The rows of X fall into 3 groups, which share some directions, and each row is roughly a mix of its group's hidden directions.
X:
[[-21  -6   9  13   8  -1  27  16  22   8   4  -8]
 [ 14   7  -1  -7 -12 -10  14 -17  -3 -32  18  -1]
 [ 18   6  -1   2  21   3   1   2 -12  20 -32  -6]
 [  4  17  -1   3  20  32 -15  15  10   1  -9   8]
 [-14   8  -2  24 -20  18   9  22   6 -14   3  -6]
 [ 14  -1 -20 -15  12  10  22  10   9 -23  10  -6]
 [ 19 -14  14  -8  14 -12   1  19   8  21  19  -4]
 [-12 -20   5  -4 -15 -24  18  -1   0  25  -2   1]
 [-16  23 -23 -16  -6  24   3   0  -1   7   1  13]
 [ -7  -3   9  27 -12   5  -6   1 -21  -9 -22 -17]
 [-12  20 -27   4   0  -1   0  18  17  12  -6  18]
 [ -2  20 -15  15   0   3 -13 -21 -22 -13  -2 -17]
 [-23  16 -12   4   7  -2   4  22  12  19 -21   0]
 [-13   3   9 -20   6 -12 -18  17  19  16  11  15]
 [ 13 -11  17 -12  -7  -9 -30 -18  -1  17   3   1]
 [ 25   1  -7   1  17 -17 -27   9 -11  -4  14   4]
 [ 21  16 -20  -1  25   2  -5 -14   2  11  18  -4]
 [  7 -16  16   9   2  -6   4  19  -9  27 -23   0]
 [  3   7  20   8  -3 -22 -10  19   7  25 -16  -4]
 [ -1 -12  -4   2  19  -5 -14  10  -5  36 -16   3]
 [ 10   0   2   1  10 -15 -25  20  -1  10   5  29]
 [ 14  21 -19   3   6   9 -26  -7  -4   3  18  14]
 [  8 -16  -2 -24  14  21  23  -8   7  -8   5  12]
 [ -6  29  -2  17 -18   7 -15  16  17 -11  -1   2]
 [ -4  -4   5  17  -1  28 -23   1  -7 -18   5 -18]
 [ -9  15  22   6  -1 -11  15  19  12  15 -15  16]
 [ -9   1 -10  -8   8   1  13   1 -11  -6 -40  14]
 [ 11  -4   3  -2 -18   3   9  -8   3 -27  32  -2]
 [ 10  -9  12 -18  23  10 -24 -11   0  18  -5   8]
 [ 11  10   1   5 -18  14 -34  -6  10  -6  17   2]
 [-18   8   8  23 -19  -6  21   9   4   1 -18 -12]
 [ -8  -9  -6  -6   2   9  30   8  27  -1 -16  12]
 [ 13 -10   9 -27  15  -6 -21   2   3   1  22  11]
 [ 13 -11  -4  -2  -4  22   8   8  20  -1  32   7]
 [-12   5 -20   6   3   1  11 -31 -17  -2 -19  -2]
 [-21  10  14   5   6 -33   7   2  -3  16 -11  -7]
 [-13   1   0   6   9 -18  23  -5 -20 -10  -8 -26]
 [-17   5 -20 -14 -10  -2  -8   3 -29 -16 -12   2]
 [  8  -8  19   6  24 -11  22  -6 -11 -21  -9   1]
 [ -8  21  -9 -10  20   1   0  15 -14  -1  14  26]
 [-10  -6 -24   5  21  10  -7  12   8  29  -2   3]
 [  2 -18   4  20 -23  19  11 -14   5  12  15  -6]
 [  3 -16  -9  19  22   0   4 -10   0 -19  20 -18]
 [  0 -29  11 -24  -4   8   6 -15   2  -9  18   8]
 [ 13 -12  -6   8 -12   1  -2 -25   8   1 -10 -33]
 [ 15  25   9 -23  12  -5 -13   0   9 -19   7   8]
 [ -1   5  11  -2  12   0 -32  21  -7   8   4  24]
 [ -7  -3   7  15 -14 -13  30  -1   5   7 -12 -24]
 [-15  18  20 -21  -4   6  14  12 -11  12  -6  18]
 [ 11  -3 -12 -24  22   0 -18 -11 -10   3 -12  19]
 [  3   5   9  -4 -27  11 -31   1  -8   0   3  20]
 [-26  -4  -8 -23  -3   5  27  10   0   9  -8 -10]
 [ -3 -28   3  14 -14  10 -11  -4  14  -2  18 -21]
 [ 15 -24 -16  10  14  23   1  -4  -4  20   9  -1]
 [ 26 -23   4 -22  18  -3  11  -3   4  -5   1  14]
 [  2  10  20   4   0  -5 -27  31   3  -1  -1  13]
 [ -4   5  12 -19  13  -6 -15   0   9  15 -11  31]
 [  1 -16   3 -35 -11  10  16  -9  -1  12  -6 -13]
 [ -9  -3 -11  10  15   3 -17   8  -2  20 -17  29]
 [ 13  -7  15 -19  -7 -22   9   0  -3  13 -28  -5]
 [-12  11  -3   5  -9  -6  34  14  21 -11  -6  -8]
 [-18  13  17 -19  -3   8 -15   8  23  -9  11  14]
 [ -7 -14  -5  14  15  18 -19 -12 -13  14 -21   8]
 [ -3  23 -26  -5  23  -9   8  -5   5   6 -16  11]
 [-11  14  -2   9 -13  -3  16   2  -4 -15 -10 -35]
 [  3   3 -24   4  -1   2  27 -27   4   4 -12 -12]
 [ -2   2  23  16 -11 -18  -6  14  -7   0   3 -29]
 [ -5 -13  16   7   6 -16   7  29  20  12   8  12]
 [-15  -5  29   2  -3  -8  17  10 -12 -16 -19   9]
 [  0   2  -1  21 -14   7  -6  -6 -13 -34   8 -16]
 [  3  -7  -5  18  -5   3  -6 -30 -24   7   4 -19]
 [ 10 -10   7 -27  -9  -6  10   2  30   4 -12  10]
 [  8  25   8   0   6 -16  -4  32   3   6 -17   1]
 [ -9  16 -15   3   5 -12 -14  28   3  11  10  22]
 [ -6   5  20  25   7 -13 -11  22   6   5  19  11]
 [  4  -2   0  25  -3   1  -9 -11 -28 -14 -23 -10]
 [-18  -5 -20   9  -8 -25  11 -21 -14  -4 -10  -2]
 [ -3   0  20  12 -20  -2   7  26  18  -5  14 -13]
 [ 12 -12  17 -19 -10  -7  11  23  25  -5  -4  -4]
 [  2 -18  26   2  -1   2  12 -18  -8  -6   1 -28]
 [-22   0  -8  -2  -3  11  25 -13  -3  -5 -10 -28]
 [ 20   5   0   9  12 -14   5  15   9  14  20 -25]
 [-27  -5  -8 -21   2 -17  -8 -18   9   3  13 -13]
 [-23  -5 -16  10   8 -13  -4  -2  -8  22 -26  -1]
 [ 20 -19  -6   5   4  19 -14 -15 -12  23   3  10]
 [-15  15  -2  24  -9   7  14  23  13  10 -12  12]
 [-13   5   7 -21  -3  23   4 -13 -27  -5  13  -9]
 [ -8  -8  13  -7  -4 -18  13  -5 -22  -7 -21 -23]
 [  1 -18 -22  16  15 -15  13   4  20  -8  -5 -14]
 [ 10  -6  12  -7  15 -20  -3  14   1  31 -17   4]
 [ -5  13 -22 -16  15  18  13 -13  -2  12  16 -13]
 [ -4 -17   7   8 -14  15  20 -13  22  -8 -17 -13]
 [ 16  -6  15  -1 -10   8 -32   8   9  10  19   9]
 [-17 -26 -11   2   1 -19 -16  -6  -4  21  10  11]
 [  2  -5  16 -20 -11  22   8   6  19  16   5  20]
 [ -5 -16 -10  13  -6 -18   5 -25 -25   0 -15  -5]
 [-14  22  10  -6 -13   6  -2   1  12 -32   9 -12]
 [ 12  23  16  16 -12  -6 -29  -4  -6  11   1   6]
 [  3   3 -18 -20  -4  26  10 -26  -2  -1  -5 -12]
 [  5 -15   0  -3   6   6  17 -26 -11  20 -23  -3]
 [-18 -13  -8  -3   5  17 -16 -14  10   1  14  28]
 [-11  -1  -1   2  18   6 -22 -15 -11  10 -28  14]
 [ -3  10 -14  20  -6   1   0 -33   1  12  18 -11]
 [ -8 -15 -12  12  -2  -9   2   3  -9  12   4 -38]
 [-14  -1 -14  26  -1  15   9 -15 -25   6 -10   2]
 [-17 -20  16   1   8  -8  -3 -16 -22  17  15   8]
 [ -6  -6 -21  -5  19  -8  -2  -3 -28 -21  10 -11]
 [ 13 -30  11  -2  -7  14   5 -20   4 -21  -6  -7]
 [ 16 -19   7 -14  -6  21  -2  17  15  -7  17  12]
 [  5   0   5 -19  12   3   7  -4 -26 -24  -8  22]
 [ 13 -15  21 -16  15 -20 -13  10  -4  12  15  -8]
 [ 13   1   8   8  -6  -9  -6 -21 -25 -25 -11 -13]
 [ -5   8  12 -17 -19  -6   9  -3  17 -21  24   9]
 [  8  17  -1 -13  24  -3 -18  21  12  14  -4  14]
 [  1  18 -10  27   1  13   6  30   6  -2   8  -3]
 [  3 -12  16 -25  12 -14  -2  19  -4   1 -23  10]
 [  7  -7   2  -9   5  15  27 -11  27  17   0 -11]]

One row of each group comes first, with its name. Which group is each row after those in?
[ -4  20 -21  17 -13   6  19 -14  20   0   2  -9] : D
[  9 -21  19 -22 -13   6 -11 -10 -21  -3   9  -8] : L
[  2 -15  -3 -17   1 -16  22 -26  -4  19  -8  -2] : F

[ 14  -5   0 -14  11 -14  27  21  10  -1 -13 -15] : D
[ 15  10 -11  16   3   2  23  25  14   4   0 -18] : D
[  2 -17  25 -18 -24   4 -17   8  -6   9   8   6] : L
[-13  27 -17   7  -5   4 -12  -9  -1 -11 -25  12] : D
[ 24 -20   7   0  -9 -14  10 -21 -20  -6   7  -7] : F
[  9  13  -5  -9  13  -4 -10 -12 -35 -19  -2   6] : L
[22 19  7 -3 -6  4 -8 -5 20 30 -2 10] : L
[  3   9 -15   4  15  10  -5  16 -19  -6 -32   9] : D
[ 23 -12   8 -11  15 -32  -8  10  -7   8   1   3] : L
[ -4  13  16  -9 -23  -6  13   2   9 -27  13 -13] : F
[-16   0  -2 -22   7 -12   9  29 -10   4   0  21] : L
